In the data rows, the value 128 means zero.
How far apart are the two rows of each pair, measured in a hidden way? 0 means very close, and 20 very far. Two or three weighted sums of its numbers give each row a place; it is the straight-line distance between the places.
[122 100 151 134 139 117 117 111 122 111]
[122 156 145 122 145 122 145 117 145 139]: 11
[122 151 128 162 134 145 156 111 139 105]
[156 134 134 122 122 117 111 156 139 122]: 6
[117 151 139 134 145 122 139 111 134 105]
[134 156 139 111 151 111 128 134 134 111]: 4
[ 94 145 128 128 162 111 145 100 173 111]
[117 139 151 145 117 151 145 134 122 139]: 2
[111 122 151 151  66 179 117 151  88 105]
[139 111  72 111  94 134 111 134 117 179]: 9
[100 117 168 117 122 111 122 117 100 134]
[128 128 122 151 139 145 168 106 145 117]: 9
[ 77 122 156 139 145 134 145  83 134 122]
[122  94 156 168 100 162 117 122 100 117]: 10
[134 105  89  94 179  88 100  89 122 105]
[168 145 100 128 128 128 128 151 139 134]: 8
[111 151 162 117 139 100 117 134 117 100]
[105 134 145 134 117 151 145 117 111 162]: 7
[162 105 122 139 117 128 122 145 134 128]
[151 162  94 100 145 117 139 139 134 150]: 11
[105  66 156 168  77 173 105 122  83 122]
[151  94 139 117 134 134 111 122 111 150]: 10
[156 100  21  26  94  60  21 179  88 179]
[145 145 111  94 105 128 100 162 100 162]: 5
[117 111 162 145 134 128 122 122 111 100]
[122 134 139 145 139 151 156 128 111 105]: 3
[100 100 156 151 111 145 134 122 122 134]
[128  89 145 111 105 105  89 156 111 162]: 4
[117 100 139 151 100 151 139 128 128 145]
[122 134 145 145 128 151 162 111 128 122]: 6
[111  89 162 139 105 145 128 117 128 145]
[128 105 134 139 100 139 122 151 117 145]: 1
[111 151 128 122 145 122 162 117 162 128]
[100 117 156 173 128 162 168  89 111  89]: 14
[156 117 117 105 134 105 100 156 151 150]
[ 94  83 145 185 100 162 122 117 117 105]: 16
[145 168 117  94 151 105 117 151 134 128]
[100 151 151 117 156 117 145  89 128  94]: 5
[151 151 128 117 128 162 162 111  94 100]
[156  89 111  94  94 105  72 173 105 167]: 13
[128 151 151 111 111 173 156 111  60 134]
[139  72 139 111  83 111  55 173  77 162]: 12
[ 94 145  77  83 173  71 139  77 151 128]
[100 105 151 162 122 139 145  94 151  55]: 18
[134 122 134 173 117 162 145 117 122 100]
[117  72 151 128  77 134  89 167 111 145]: 11
[117 156 134 117 151 111 139 111 134 105]
[105 117 139 128 145 111 139 111 156 139]: 9
[139 134 105 105 139  83 111 151 179 139]
[100 117 117 179 128 168 156  89 151  94]: 16
[139 111 145 145 111 179 151 111  66 122]
[128 134 151 128 134 122 122 128 134 145]: 9
[122 111 134 139  71 179 134 139  94 156]
[139 117 139 156 128 145 139 111 139 122]: 8
[111 100 145 156 111 162 145 122 111 134]
[111 151 156 122 145 122 139 111 100  72]: 12
[117 122 128 128 151 105 117 128 139 156]
[145 145 128 134 139 122 139 128 139 117]: 11
[111 151 151 128 134 128 151 100 134  94]
[128 139 128 100 128 117 122 156 145 162]: 7
[139 134 111 139 134 128 156 128 156 134]
[ 94 134 134 151 145 151 179  89 151 111]: 3
[134 168 128 105 122 134 145 151 122 150]
[145 145 122 128 139 139 145 128 139 122]: 11
[ 94 145 117 134 168 100 145  94 156  94]
[111 139 156 134 128 134 145 117 105  94]: 4
[145 156 105 122 139 128 162 134 173 145]
[122 128 134 117 105 122 128 156 139 145]: 6
[122 111 151 139 100 145 122 139 117 145]
[ 77 134 128 173 151 128 151  94 168 122]: 7
[100 111 162 134 100 134 128 134 111 134]
[134 151 134 117 145 128 156 134 139 128]: 10
[196 134  66  72 145  77  72 145  83 117]
[122 134 117 111 151  94 122 128 139 167]: 19
[134 122 139 134 122 128 128 145 122 145]
[139 145 139 122 128 134 128 139 111 145]: 5
[111 179 122 105 168 105 162 106 134 100]
[117 151 145 111 145 117 139 122 139 139]: 2
[139 162 139 117 134 128 139 128 122 122]
[134 128 134 111  71 168 122 156  66 162]: 7
[151 117 100 117 122 117 111 139 156 167]
[156 162  77 111 128 139 162 139 145 145]: 7
[156 151 117 122 122 134 134 151 139 134]
[ 83 122 168 122 145 111 122 100 100 111]: 13
[168 139 100  77 134  88  89 156 134 150]
[145  89 122 128 117 117  83 156 151 150]: 12
[128 111 145 145 134 151 139 111 117 111]
[156 128 111 117 139 105 100 145 151 139]: 6
[156 173  83  83 156  88 128 128 139 128]
[139 139 128 134 128 134 139 134 145 145]: 8
[128 134 134 139 134 139 139 134 145 139]
[134 134 139 139 111 145 139 145 128 134]: 2
[ 77 111 134 156 162 117 145  77 151  94]
[134 117  94 105 122 111 117 145 168 173]: 12
[117 139 145 111 162 100 105 100 111 117]
[111 179 111 100 168 111 162 100 134 105]: 10
[145 162 134 105 139 134 151 128 122 128]
[122 151 122 139 151 139 151 117 128 128]: 10
[156 117 117 117 111 122  94 167 111 128]
[ 66 128 151 122 145 105 151 106 156 122]: 17
[117 117 145 128 151 111 122 117 145 111]
[179 134  77  77 151  77  77 151 122 122]: 9
[134 105 139 145 111 156 128 128 128 128]
[151 134 117 145 100 134 117 167 134 145]: 7
[145 128 128 100 122 100 100 162 128 156]
[128 162 100 145 156 122 151 117 173  89]: 9
[156 128  83  94 105 105  89 179 111 156]
[128 122 139 145 111 168 151 134 134 134]: 6
[145  89 100 111  83 145 111 167 139 167]
[128 111 151 151 117 151 128 122 134 111]: 9
[156 134 134 139 117 145 122 145 117 134]
[151 139 117 139 134 134 128 139 139 139]: 2
[105 156 145 145 128 139 162 111 145  89]
[156 117 139 122 122 117 105 151 128 139]: 5
[128 100 139 151 105 162 134 134 122 134]
[151  83 134 151  83 156  89 151  94 134]: 6
[145 128 122 122 134 117 117 145 145 134]
[139 145 122  89 117 128 134 145 117 162]: 10
[105 134 151 122 162 100 111  89 100  94]
[ 72 156 105 134 173 117 162  55 128  60]: 3
[156 145  83  77 134  83 100 156 139 162]
[ 60 128 134 128 168  94 139  83 151 100]: 13
[128 185 105  94 162 100 151 122 134 117]
[162 145 100 100 162  83 105 134 139 111]: 11
[151 151 111 145 139 139 139 139 145  94]
[134 151 117 134 156 122 145 106 128 100]: 5
[145 134 134 139  83 156 122 156 105 122]
[105 105 162 139 111 134 122 128 128 139]: 10
[139 145 111 111 145  88 117 151 185 139]
[168 117  77 134 100 139 111 162 117 150]: 10
[145 156 128 134 128 134 134 145 128 111]
[139 139 111  83 145  94 111 145 145 167]: 9
[134  94 128 145 122 145 151 122 145 122]
[145 128 134 151 128 145 134 122 128 122]: 4
[145 105 128 122  60 168 111 162  49 156]
[ 94 134 162 151 139 145 151  77 105  83]: 5
[151 134 117 145 122 139 117 151 128 128]
[111 111 134 185 105 173 139 111 111  83]: 8
[111 139 151 134 145 117 122 117 111 105]
[111 168 134 134 151 122 156 122 156 122]: 8
[145 111 128 122 139 117 122 128 151 150]
[ 60 139 111  77 184  60 117  55  83  77]: 10
[ 66 156 162 128 151 122 145  83  88  60]
[139 173 100  77 168  71 122 111 128  89]: 12
